A single turn carries every row of the set below to another of its rows. Some are shown first; where does it send the rows asked next?
Tebo: |  .12 | -.23 |  .16 |  .00 | -.12 |  .15 | -.16 | -.06 |  .00 |  .05 | -.11 |  .01 |  .14 |  .07 | -.14 |  .02 |  .22 | -.12 | -.08 | -.14 |
ronur: |  .22 | -.09 |  .18 |  .04 |  .02 |  .25 |  .00 | -.03 | -.18 |  .23 | -.11 | -.10 |  .06 |  .03 |  .06 |  .16 |  .25 | -.08 | -.30 |  .04 |
gub: |  .03 | -.01 |  .01 | -.09 | -.06 |  .21 |  .01 | -.22 | -.11 | -.04 |  .04 |  .05 |  .07 |  .12 |  .08 |  .10 |  .18 | -.07 | -.10 | -.01 |
Lebuf: |  .12 | -.19 |  .06 | -.17 |  .12 |  .05 | -.05 | -.16 |  .03 | -.01 | -.07 |  .12 |  .09 | -.12 | -.02 |  .04 |  .20 | -.06 | -.10 |  .02 |
Fup: |  .08 |  .03 |  .14 |  .11 |  .03 |  .34 | -.06 | -.10 | -.13 |  .20 |  .17 |  .04 |  .12 |  .07 | -.06 | -.08 |  .29 | -.14 | -.19 |  .00 |
Lige: |  .21 | -.15 |  .10 |  .04 |  .01 |  .19 | -.05 | -.22 | -.02 |  .06 | -.17 |  .13 |  .09 |  .08 |  .04 | -.15 |  .45 | -.18 | -.20 |  .00 |
der: |  .34 |  .00 |  .02 |  .17 | -.03 |  .27 |  .02 | -.14 | -.11 |  .14 | -.05 |  .12 |  .12 |  .09 | -.07 |  .09 |  .38 | -.17 | -.13 |  .02 |
Nak: |  .11 | -.11 |  .03 | -.11 |  .04 |  .00 |  .06 | -.13 |  .08 |  .03 | -.13 |  .01 |  .03 |  .07 | -.02 |  .04 |  .23 | -.02 |  .01 | -.12 |
Sado: |  .31 | -.06 | -.07 | -.07 |  .18 |  .18 |  .07 | -.16 |  .01 |  .19 | -.16 | -.02 | -.02 |  .14 |  .03 |  .01 |  .16 |  .00 | -.05 | -.03 |
zodi: |  .18 | -.13 |  .05 |  .09 | -.03 |  .07 | -.11 | -.01 |  .08 |  .12 | -.02 | -.06 | -.02 |  .01 |  .07 | -.05 |  .25 | -.11 | -.34 |  .05 |
denof: | -.01 | -.06 |  .03 | -.09 | -.02 |  .23 |  .10 | -.28 | -.05 |  .03 |  .05 |  .08 |  .08 |  .05 | -.02 |  .09 |  .25 |  .01 | -.01 |  .04 |
bul: |  .04 | -.02 |  .10 |  .04 |  .01 |  .18 | -.03 |  .01 | -.03 |  .18 | -.09 | -.03 |  .18 | -.02 | -.03 | -.18 |  .08 | -.02 |  .02 | -.04 |
fule: |  .18 | -.04 | -.06 |  .01 |  .02 |  .18 |  .09 | -.12 | -.01 |  .35 | -.01 |  .14 |  .02 |  .10 | -.12 | -.11 |  .28 |  .03 | -.16 | -.12 |
sabab: |  .13 | -.11 |  .21 |  .07 | -.02 |  .27 |  .05 | -.14 |  .04 |  .07 | -.13 |  .12 |  .07 |  .13 |  .03 |  .00 |  .26 |  .24 | -.14 | -.02 |
peg: |  .12 | -.03 | -.01 | -.05 |  .11 |  .26 | -.13 | -.03 |  .05 |  .23 |  .00 | -.12 |  .18 | -.08 |  .00 |  .14 |  .23 |  .02 | -.20 | -.13 |
Bofim: |  .14 | -.15 |  .12 |  .10 | -.01 |  .13 |  .06 | -.19 |  .09 |  .06 | -.21 |  .12 |  .12 |  .15 | -.01 | -.10 |  .42 | -.06 | -.20 | -.06 |
zak: |  .10 | -.20 |  .12 |  .08 |  .04 |  .09 | -.07 | -.21 |  .04 |  .05 | -.22 |  .09 |  .16 |  .04 |  .07 | -.08 |  .41 | -.06 | -.25 |  .08 |
Fabe: |  .27 | -.14 | -.01 | -.16 |  .04 |  .15 |  .01 | -.21 | -.06 |  .03 | -.10 |  .11 |  .07 |  .00 |  .04 | -.06 |  .17 | -.11 | -.04 | -.14 |
gise: |  .24 | -.24 |  .05 |  .05 | -.06 |  .23 |  .04 | -.16 |  .07 |  .27 |  .02 |  .05 |  .01 | -.09 | -.06 | -.15 |  .32 | -.08 | -.20 |  .03 |
Vore: |  .18 |  .00 | -.04 | -.02 |  .14 |  .31 | -.04 | -.05 |  .07 |  .24 | -.01 | -.07 |  .19 | -.02 | -.03 |  .10 |  .21 |  .04 | -.16 | -.21 |
Sor: |  .24 | -.09 |  .05 |  .09 |  .20 |  .17 | -.15 | -.05 | -.03 | -.05 | -.19 |  .06 |  .17 |  .11 | -.03 | -.03 |  .16 | -.12 | -.08 | -.07 |
namo: |  .21 | -.10 |  .05 |  .16 | -.02 |  .16 | -.10 | -.17 | -.13 |  .15 | -.11 |  .04 |  .21 | -.07 |  .01 |  .14 |  .34 | -.05 | -.18 |  .19 |
fefu: |  .16 | -.26 |  .10 |  .05 |  .13 |  .22 | -.05 | -.18 |  .00 |  .12 | -.16 |  .07 |  .21 | -.05 | -.16 | -.05 |  .26 |  .00 |  .06 |  .00 |
Nuva: |  .05 |  .00 | -.02 | -.05 |  .12 |  .23 |  .07 | -.25 | -.08 | -.05 |  .00 |  .11 |  .12 |  .07 |  .07 |  .07 |  .17 |  .01 | -.08 |  .07 |
mil: |  .16 | -.06 | -.03 | -.07 |  .01 |  .15 | -.18 | -.09 | -.13 |  .28 |  .04 |  .09 |  .00 | -.03 | -.01 | -.07 |  .28 | -.10 | -.29 |  .04 |
sufep: |  .18 | -.06 |  .06 |  .22 | -.09 |  .13 |  .09 | -.10 |  .02 |  .13 | -.12 |  .08 |  .21 |  .10 | -.08 |  .18 |  .28 |  .03 | -.20 |  .02 |
Pivi: |  .19 | -.03 | -.02 | -.07 |  .12 |  .35 | -.10 | -.07 |  .02 |  .26 |  .04 | -.06 |  .16 | -.10 | -.05 |  .09 |  .27 | -.03 | -.15 | -.15 |
Kule: |  .27 | -.10 | -.05 |  .18 |  .16 |  .14 |  .10 | -.10 |  .11 |  .19 | -.12 |  .01 |  .04 |  .05 |  .06 | -.15 |  .23 |  .03 | -.20 |  .02 |
Pusa: |  .21 | -.08 |  .03 |  .03 | -.01 |  .33 | -.10 | -.26 | -.10 |  .19 | -.07 | -.18 |  .20 |  .16 | -.04 | -.11 |  .19 | -.02 | -.17 |  .06 |
gor: |  .06 | -.03 | -.06 |  .05 |  .14 |  .01 | -.05 | -.05 |  .01 |  .25 | -.09 |  .05 |  .08 |  .05 |  .00 | -.01 |  .20 |  .12 | -.29 |  .04 |
mupip: |  .03 |  .01 |  .13 |  .01 |  .10 |  .18 | -.09 |  .05 | -.02 |  .13 | -.02 |  .00 |  .13 | -.06 | -.08 | -.16 |  .14 | -.11 |  .00 |  .04 |
Nud: |  .13 |  .00 |  .08 |  .06 |  .11 |  .26 | -.03 | -.15 |  .07 |  .12 |  .01 | -.15 |  .10 |  .22 | -.21 | -.02 |  .31 | -.06 | -.14 |  .09 |
nabu: |  .14 | -.09 |  .20 |  .03 |  .08 |  .24 | -.17 | -.14 | -.08 |  .03 | -.10 |  .04 |  .02 |  .04 |  .14 |  .00 |  .33 |  .12 | -.14 |  .15 |
niki: |  .09 | -.02 |  .12 |  .00 |  .02 |  .25 | -.02 |  .02 | -.02 |  .13 | -.01 |  .09 |  .18 | -.04 | -.09 | -.19 |  .06 | -.10 | -.06 | -.06 |
poda: |  .02 | -.01 |  .12 |  .19 |  .02 |  .28 |  .10 | -.13 | -.04 |  .25 |  .05 |  .04 |  .23 |  .12 | -.05 | -.07 |  .19 |  .08 | -.18 | -.06 |
taf: |  .25 | -.25 |  .05 | -.19 |  .01 |  .25 | -.01 | -.23 | -.01 |  .24 | -.04 |  .09 |  .05 | -.09 | -.06 |  .03 |  .14 | -.02 | -.17 |  .05 |
gode: |  .23 | -.11 |  .20 |  .04 |  .06 |  .32 |  .14 | -.08 | -.10 |  .29 | -.06 | -.02 |  .04 |  .02 | -.10 |  .14 |  .35 | -.06 | -.20 |  .02 |
nipaf: |  .23 | -.07 |  .16 |  .10 |  .18 |  .27 |  .15 | -.05 | -.09 |  .22 | -.15 |  .00 |  .12 |  .04 |  .00 |  .15 |  .22 |  .03 | -.30 |  .04 |
zazin: |  .14 | -.11 |  .08 | -.12 |  .05 |  .06 | -.06 | -.03 |  .12 |  .09 | -.04 | -.02 | -.05 |  .08 | -.06 |  .16 |  .16 | -.05 | -.24 |  .03 |
Lar: |  .14 | -.11 |  .11 |  .03 |  .06 |  .31 | -.06 | -.19 |  .04 |  .09 |  .01 | -.01 |  .26 |  .10 | -.17 | -.03 |  .13 |  .00 | -.35 |  .11 |
zaput: |  .24 | -.06 |  .22 |  .00 | -.01 |  .37 | -.06 | -.12 | -.05 |  .03 |  .00 |  .16 | -.05 |  .12 |  .00 | -.04 |  .37 |  .00 | -.14 | -.02 |
babi: |  .00 |  .02 |  .10 |  .17 |  .11 |  .21 | -.11 | -.11 | -.13 |  .19 |  .04 | -.08 |  .20 |  .04 |  .07 | -.04 |  .23 |  .01 | -.20 |  .11 |

nabu goes to zaput
gode goes to nipaf
Now find these:
poda goes to babi
zak goes to Lige
Nak goes to Lebuf
fule goes to gor
Sor goes to Tebo
Nuva goes to gub
peg goes to Pivi
Pusa goes to Nud
taf goes to Sado
gise goes to Kule
namo goes to der
bul goes to mupip

A single turn carries every row of the set below to another of its rows. Some are shown first; where does it send the rows asked next?
P: |  .01 | -.01 |  .05 |  .03 |  .06 |  .12 | -.09 | -.11 | -.07 | -.11 | -.07 |  .12 | -.15 | -.02 |  .13 | -.04 | -.10 |  .06 |
G: |  .18 |  .11 | -.06 | -.05 | -.02 | -.04 |  .03 |  .15 |  .04 |  .14 |  .02 |  .05 | -.03 |  .00 |  .05 | -.02 |  .04 | -.18 |
D: | -.09 |  .03 |  .01 |  .08 |  .02 |  .08 | -.13 | -.03 | -.04 | -.02 | -.08 |  .14 | -.17 |  .11 |  .19 | -.02 | -.11 | -.01 |
B: |  .22 |  .10 | -.05 | -.03 |  .01 | -.01 |  .08 |  .09 |  .02 |  .07 |  .03 |  .01 | -.01 | -.10 | -.02 | -.01 |  .04 | -.15 |
W: | -.23 | -.02 |  .01 | -.05 |  .14 |  .09 |  .13 |  .03 | -.08 |  .02 | -.02 | -.07 |  .07 |  .07 |  .14 | -.10 |  .00 |  .02 |
E: | -.11 |  .05 |  .01 |  .18 |  .05 |  .10 | -.03 | -.08 | -.08 | -.09 | -.08 |  .05 | -.17 |  .01 |  .10 |  .02 | -.12 |  .00 |
C: | -.13 |  .00 |  .09 | -.05 | -.09 | -.16 | -.18 |  .00 | -.01 |  .05 | -.11 |  .06 | -.01 |  .04 | -.11 | -.10 | -.02 |  .01 |
S: | -.17 |  .01 |  .08 |  .05 | -.07 | -.15 | -.11 | -.03 | -.04 |  .03 | -.12 |  .01 | -.02 | -.01 | -.17 | -.05 | -.02 | -.02 |
A: |  .09 | -.05 |  .01 | -.07 | -.12 | -.15 |  .03 |  .09 |  .03 |  .05 |  .17 | -.07 | -.11 |  .13 |  .11 |  .07 |  .03 | -.07 |
Y: | -.19 | -.04 |  .02 | -.08 |  .15 |  .09 |  .11 |  .02 | -.07 |  .00 | -.02 | -.06 |  .08 |  .04 |  .14 | -.12 |  .01 |  .04 |
M: |  .14 |  .15 | -.08 |  .05 | -.02 | -.04 |  .09 |  .14 |  .02 |  .12 |  .02 | -.01 | -.03 | -.04 | -.01 |  .03 |  .02 | -.20 |
U: | -.21 | -.03 |  .01 | -.09 |  .13 |  .08 |  .10 |  .04 | -.07 |  .04 | -.02 | -.05 |  .08 |  .09 |  .16 | -.12 |  .00 |  .03 |
L: |  .05 | -.03 | -.01 |  .03 | -.10 | -.13 |  .12 |  .06 | -.01 |  .01 |  .17 | -.15 | -.11 |  .07 |  .03 |  .13 |  .01 | -.09 |
X: |  .15 | -.08 |  .02 | -.09 | -.08 | -.10 |  .08 |  .02 |  .01 | -.04 |  .18 | -.10 | -.09 |  .01 |  .04 |  .06 |  .04 | -.02 |
H: | -.09 | -.03 |  .11 | -.04 | -.06 | -.13 | -.12 | -.06 | -.04 | -.01 | -.11 |  .02 |  .00 | -.07 | -.17 | -.09 |  .00 |  .04 |

U goes to W
P goes to D
Now find these:
X goes to A
M goes to B
C goes to S

